The rows of D fall into a few groups, and each row is roughly a mix of its group's hidden directions.
D:
[[ 41   0   5   5 -26  15 -31   8   0 -16]
 [ 35 -17   0  -8  18  19 -30  -8  -1 -26]
 [-29 -21   2  10  18 -17   2  -4 -22  38]
 [  9 -17   8  24  13 -36 -24 -26   7  11]
 [ -5  13 -11  -4 -47  12  11  27 -20  -5]
 [ 30  10 -14 -12 -31  19 -16  30  -4  -7]
 [  2 -14   7 -23  13 -32  34  27   4  -7]
 [ 30 -11 -15 -29  -6  11  23  24 -21 -13]
 [ 13   6 -43  -2 -27  21   6   7   0 -24]
 [-18 -13  40   9  16 -15  24 -19  -8  14]
 [ 20   4 -47 -15   0  18 -11  22 -12  -6]
 [-27   7  33  15  -8  29  -9 -10 -11  25]
 [  3  -4 -15 -18 -16  12  16  28 -42 -13]
 [ -3   7 -14  -9 -36  33  14   6  24  20]
 [-17 -21 -24 -21  24 -29  22  12 -10   7]
 [-17   7  12  14 -27  32 -14 -25  16  20]
 [ 10   5  17  12 -37   4 -38  -9   5 -22]
 [  6  -8 -55 -21   1   4   1  17  -5  -5]
 [ -3 -17  -3   3  33 -40 -12 -10  13  22]
 [ -1  28  47  -2  -1   6  -8  -8  27  -8]
 [ 20  20 -14  16 -30  32 -15  -7  17 -14]
 [-11   3  31   4 -21 -22   8  -8  40 -12]
 [ 37 -16  -9 -26   7   3  24  18 -20 -15]
 [ 38   2  -7  -8 -24  17 -21  25  -8 -19]
 [  0 -13  23   0  44 -11  -4 -24  19  13]
 [  8   2 -26 -18 -19  28  -9  27 -30   2]
 [  6  20  -7 -17 -18 -19   2  35  25  25]
 [-24 -20  -4   2  33 -10   5  -9 -38  15]
 [ 33  10  34 -19 -20  24   3   8  11  -8]
 [-25  -4  41  13  -1 -25   2 -23  14  10]
 [-47  16  -3  11   6 -25  17  -3   8  20]
 [ 16  11 -21  -1 -43  14  -9  25 -10 -16]
 [ -3  -8  -9 -30   7 -12  45  26  -4   4]
 [-10   7  11  11 -36  36  22  -4 -18 -12]
 [-24   9  30  24 -10  27 -13 -19  -7  19]
 [ 16   1  27  -2 -16 -29  14   1  35 -21]
 [  7   2 -33 -19 -21  32  17  21   7  12]
 [ 30  -4 -50 -10  -2  -9   4  16  -2  -7]
 [  9  23  -5 -11 -50  10 -10  12  16   5]
 [ 16  -1  -2   0 -34  25 -29   6 -19 -26]
 [ 13   5  13  27  -8   3 -50 -15   6  -8]
 [-29 -14 -15 -12  30   0  24   1 -28  17]
 [  4  13  19  -3 -22  52  -1  11   5  -3]
 [  2  -2  40  16   7 -17 -35 -20   8  -7]
 [-36  20  24 -13   5   1  37   0   7   7]
 [ 11   3  41  14  21  -5 -21 -27  18  -1]
 [-39  20   7  28  -4   3  -7  -4  33   6]
 [-15 -11   0  22  32 -22  -1 -21 -33   9]
 [-19 -25  27  14  -2 -19  -4 -11 -39   4]
 [-37  -7  -6  -9  18  -7  33 -11  28   4]
 [ 31   7  -9 -13  21 -10   2  36 -26 -10]
 [ 17 -21   7 -21  32  -8  32   7 -17 -16]
 [-13  -6  47  10  16   6  29   0 -18  -1]
 [-10  -6  28  23  19 -27   1 -27  25  -8]
 [-14  -9  17  16  33 -30   9  -6 -31   5]
 [ -3 -15  11   4  33 -40  -7 -13  12  23]
 [ 15  12  27  28 -31  23 -10 -19  -1  -9]
 [-31  -6  15   6  24  -6  41 -12 -13   5]
 [-12  -9 -38  -7 -24   6  -4  26 -30   1]
 [  1 -11  17  -4  24   8 -18 -22 -29  35]
 [-45  10 -21   7   5 -26  -2   0   4  24]
 [-23  12 -18 -23 -12  -3  20  36   2  24]
 [-41   8  -9  14  15 -29   8 -10   9  24]
 [ 28  16 -28  -2 -26  26 -10  13   0 -22]
 [ 17  -5  39  13  20  -5 -14 -33  11  10]
 [-29   8   7  36  14   3  -1  -1 -38   9]
 [-44  11  -8  -8  11 -22   9   0  13  29]
 [ 34   8   8 -10   6  40  10  18 -22   1]
 [ 38   6  -2  -4 -30  14 -22  22   1 -20]
 [ 20 -10 -45  19 -24   3  18  -9  -7   0]
 [  6  -4 -14  28 -10 -16 -50  -3  -2   5]
 [-41   3   1   7  24 -24  17 -13   5  23]
 [-10   8  12  19 -33  13 -38 -21   0 -14]
 [ -2  17  12   3 -34  42   8   4 -11 -18]
 [-34 -21  -4   0  20 -22  30 -13   6  18]
 [ 22  14   9   4 -21 -13 -32 -18  35  -3]
 [-23  -3  48   6   7 -10   3 -23  15 -11]
 [ -9   8  24  24 -25  -5 -30 -22  20 -15]
 [  3 -15  32  -7  -3 -15  30 -23  31  -6]
 [ 29  -2 -40 -14  15   9   1  19 -19 -17]
 [ 19 -10 -13 -10  33 -38 -16   8   6  16]
 [-28 -17  -1   0  39 -11  21 -18 -18  12]
 [ -9   9 -12 -14 -23  35  15  24 -28 -10]
 [-26 -26 -16  -7  27 -35  11  -4  -2  10]
 [-15   5  19   0  35  -5  38 -18  15  -6]
 [-12   3 -19 -25  -8  16  40  24 -10 -14]
 [ 30 -28  20 -15  35  10   4 -15   4   3]
 [ 29   1  17 -22 -16  25  34  11  -1 -11]
 [ 41  13  -5   7   5  -9 -29  -6  32  -3]
 [ 16  -8 -39 -19  24  -4  -8  19 -28  -1]
 [-16   3  26  24  10   5  39   5 -26  11]
 [-33  19   8  18  -7  -7   7  15  41   2]
 [-15   4 -23 -37   7  12  12  35 -14  -9]
 [ 20   5  18  -3  12 -54   1   7   8   4]
 [  2   1  -3  21  23  18  24   9 -43  -9]
 [-12   9  41   8 -21  20  -5 -13   0 -30]
 [  6 -17  27   0  44  -7  -2 -26  13   8]
 [ 31  16  39 -12 -16  16  -1   0  22  -5]
 [ 35  -7  -2 -13 -20  14   8  23  -6 -35]
 [  2 -11  42  20  -2 -20 -23 -22 -10 -10]
 [-25  -9  -4   8  42  -7  11 -23 -10  24]
 [-32 -21 -15 -11  20 -24  32  -7   9   3]
 [-40  -3  -2  -1  28 -19  26  -8   2  20]
 [ 32   1  31  12 -26   8 -32  -5  -1   2]
 [ 46 -10  13  11 -12  18 -17  -2  -7 -24]
 [  0 -14 -34 -32 -11 -22  -5  -1  29  10]
 [ 37  -9  -4 -20 -15  30 -11  14 -10 -24]
 [-27  -8   0  13  40 -23  12 -22   6  12]
 [-17  -6  19  35  20  -7 -30 -24   5 -10]
 [-44  -2   9 -10  12   1  23 -13  29 -10]
 [  4  21   6  12 -27  -3 -35  -4  32 -16]
 [ 33   3   8  -5 -35   2 -26  17   2 -24]
 [-12  -4  37  16  15 -39  11 -14  -3   9]
 [-19  -4   9  16 -16  10 -38 -30 -22  -7]
 [ 10   1  51  13  15   5  14 -23   4  -9]
 [ 33 -27  -9 -11  33  12 -15 -14   1 -16]
 [-31 -13  11  16  38 -20   0 -23  -5  10]
 [ -2  31  17  -9 -45   9   5  18   9   4]
 [  6  22  10  -2 -36  21  -6  21  30 -13]
 [-11   6  30  11 -24 -15  -7 -20  39   0]
 [ -5   1  16   2 -40  -2 -35 -26 -11  -8]
 [-20 -17 -15  12  41 -20 -20 -19   0   7]
 [-31  -6  20  12  -3 -15 -14 -30   6  31]
 [-23 -10  14  11  21 -22   9 -29  33   9]
 [-16  -2  32   8  -5  36  27  -7 -10  19]
 [-43 -13  -9 -18   8   1  30  12 -19   5]
 [-19 -13   2  14  43 -10  -4 -27 -15  17]
 [-38   8  -3   7  17 -28   9 -11  13  30]]
Each list below has one row that fits no group; the rest each fit one group, if only roughly. Name that row.
- z_358: [ -1 -11 -29 -13  15 -37 -10  -4  33   6]
- z_972: [  9   7 -20 -21 -31  24   4  30  -9 -21]
- z_762: [-40   7  11   0  -6   0  43   1 -14   9]
- z_138: [  5  17  -5 -17 -40  17  19  32  -7  -8]
- z_162: [ -5 -16  -5   2  42 -15  -7 -23 -24  23]
- z_820: [-17 -20  19  21  16 -27  -3 -26   0  27]
- z_765: [-13 -14  12 -16  24  12  47  -3 -16  -5]
- z_207: [  6  17  47  11  -4  -8  -8 -18  25  14]
- z_673: [-17  -9  46  22  -4  -6  -6 -31   3   1]
- z_184: [ 24  11  24  27 -19   6 -34 -17   4  -4]
- z_340: [ -6  16 -30   0 -23  28 -11  31   5 -17]
- z_364: [ 19   9   6  14 -10  -6 -51  -6  20  10]
- z_901: [-10  16 -28  -9   0 -19 -36   9  28  11]
- z_250: [ 20  -6  -1  -4 -19   7 -17  21 -48  -7]
  z_358
- z_791: [  6  -3   2 -23 -35   3  17  34  -1 -26]
- z_33: [-43  -4  -5 -25  17  -4  25  18  -6  11]
- z_713: [-23  -6  21  16  -2  -6   7 -33  25 -29]
- z_616: [-21   1 -18  -2  38  -7  40  -5   5  -9]
- z_590: [ -3  16   4  24 -31  28 -24 -14  15 -19]
- z_369: [  9 -17 -14 -12   5  18  38  13 -26 -23]
- z_966: [  0  21   5  23 -32  25 -25  -6  19 -14]
- z_581: [  1  -7 -17  -7  29  -9 -14  15 -46   5]
- z_44: [ 14 -12  34  -1 -36  10 -14   0  16 -25]
- z_817: [ 12 -14 -44 -21  12 -25 -21   3  -1   2]
- z_141: [ -2  -6   2   0  34 -29 -13   6 -41   4]
- z_443: [ 21  -4  -8 -33 -17 -13  16  39  -7  -5]
  z_44
- z_998: [-30  15 -28  32 -15 -19 -20  -2   5  -6]
- z_933: [ 26  21 -27  12 -21  30 -22   8   5   6]
- z_669: [-42 -20  26   8   4 -13  20 -20 -10   0]
- z_619: [-53   1  12  21  -1   2   9 -10  16  -8]
- z_221: [-20 -17  27  24  14 -24   0 -28   1  20]
- z_670: [ 14  15 -33 -10 -13  31  -3  32  -6  10]
- z_845: [  2  -3 -49 -18  -5   6  23  20 -13  -6]
- z_651: [ 40  -7  -6  12   5  24   5  15 -34  -7]
- z_691: [ 36   0 -25  -1 -27  12   5   5 -10 -32]
- z_671: [ 50 -12  -9 -17  12   0 -11  11 -23  -1]
- z_311: [  5 -18 -37 -16  27 -29  -3   3 -19   3]
- z_444: [  1   8  -1 -12 -26 -28  -5   2  47  -7]
- z_43: [  8  26  41  28 -13  19  -7  -2   8 -10]
  z_651
- z_20: [ 22  13  31   1  -3   0 -45   8 -12  -7]
- z_583: [  7  10   6  12 -26  11 -20 -37  31   8]
- z_961: [-32  17   6  -4 -23   9  35  15 -22   1]
- z_493: [ 39   9  12   2 -17 -15 -23  16  29  -5]
- z_837: [-17  -4  18  11  35   6  25 -26  -9  23]
- z_723: [ 38  17  -4   0 -27   4 -22  21  21  -3]
- z_137: [  2  -8 -35 -19  30 -24   9  10  19  18]
- z_515: [ -1  -3  -8   2  35 -25 -12  -9  31  28]
- z_208: [  7  16  16  15 -16 -16 -43  -3  22  18]
- z_186: [-18   4 -38 -27 -12  14  14  26  -8 -11]
  z_837
- z_92: [  7  16   6  29 -21  22 -36 -11  17 -12]
- z_477: [-10 -17  22  20  15 -31  -1 -32  18  12]
- z_306: [ -6 -19 -12 -29  16  -7  37  18 -23  -2]
- z_73: [-30 -10  27  21 -10  12  -9 -10 -33  15]
- z_996: [ 21   7  16  10 -36  19  -3  -4 -16 -34]
- z_994: [-32  -2  19  26  19 -18   6 -24  24  -2]
- z_415: [ -8 -12  11  -3  -8 -34   4 -31  35  13]
- z_360: [ 51  10 -10 -17 -10  -9  -1   8  15  19]
- z_31: [  9 -13   9  25   7  26  -6   1 -46 -11]
- z_602: [ 21 -22 -23 -23  12  25  13   8 -20 -23]
- z_195: [-11  -8 -16 -32   3  -4  33  30 -19   6]
- z_557: [-12   9  23  14  -1 -33   6 -12  42  -1]
- z_338: [  7  19  11   7 -32  42 -12   7 -15 -12]
- z_151: [ 48  -4   9 -12 -19  -9 -22  16   0 -15]
  z_31
- z_98: [ 22 -32  -7 -16  20  21  12  -5 -28 -19]
- z_879: [ -2   6  14  29  18 -14 -26 -35  16  15]
- z_229: [ -7 -12  -2 -31  21 -10  34   1  33   4]
- z_956: [  1 -18  25   3  27 -43   2 -17   9   2]
- z_513: [  4  -9 -41 -29  -5  23  11  15 -12 -18]
- z_329: [ -3   2 -30 -27  -4  19  28  30 -17   0]
- z_626: [-31  26 -28 -15   5  -9  22  17  19  -6]
- z_111: [  0 -19   2  11  33  -4  15 -23 -36  15]
- z_872: [-29 -11  34  26  -2  -5  12 -31  -3   4]
- z_233: [-29   0  -8  -4  34 -12  39 -10   6  -7]
- z_308: [ -2 -17   2 -26  23 -29  31   6 -16  18]
- z_3: [  2   6 -34 -19 -11  12   5  42   0 -17]
  z_229
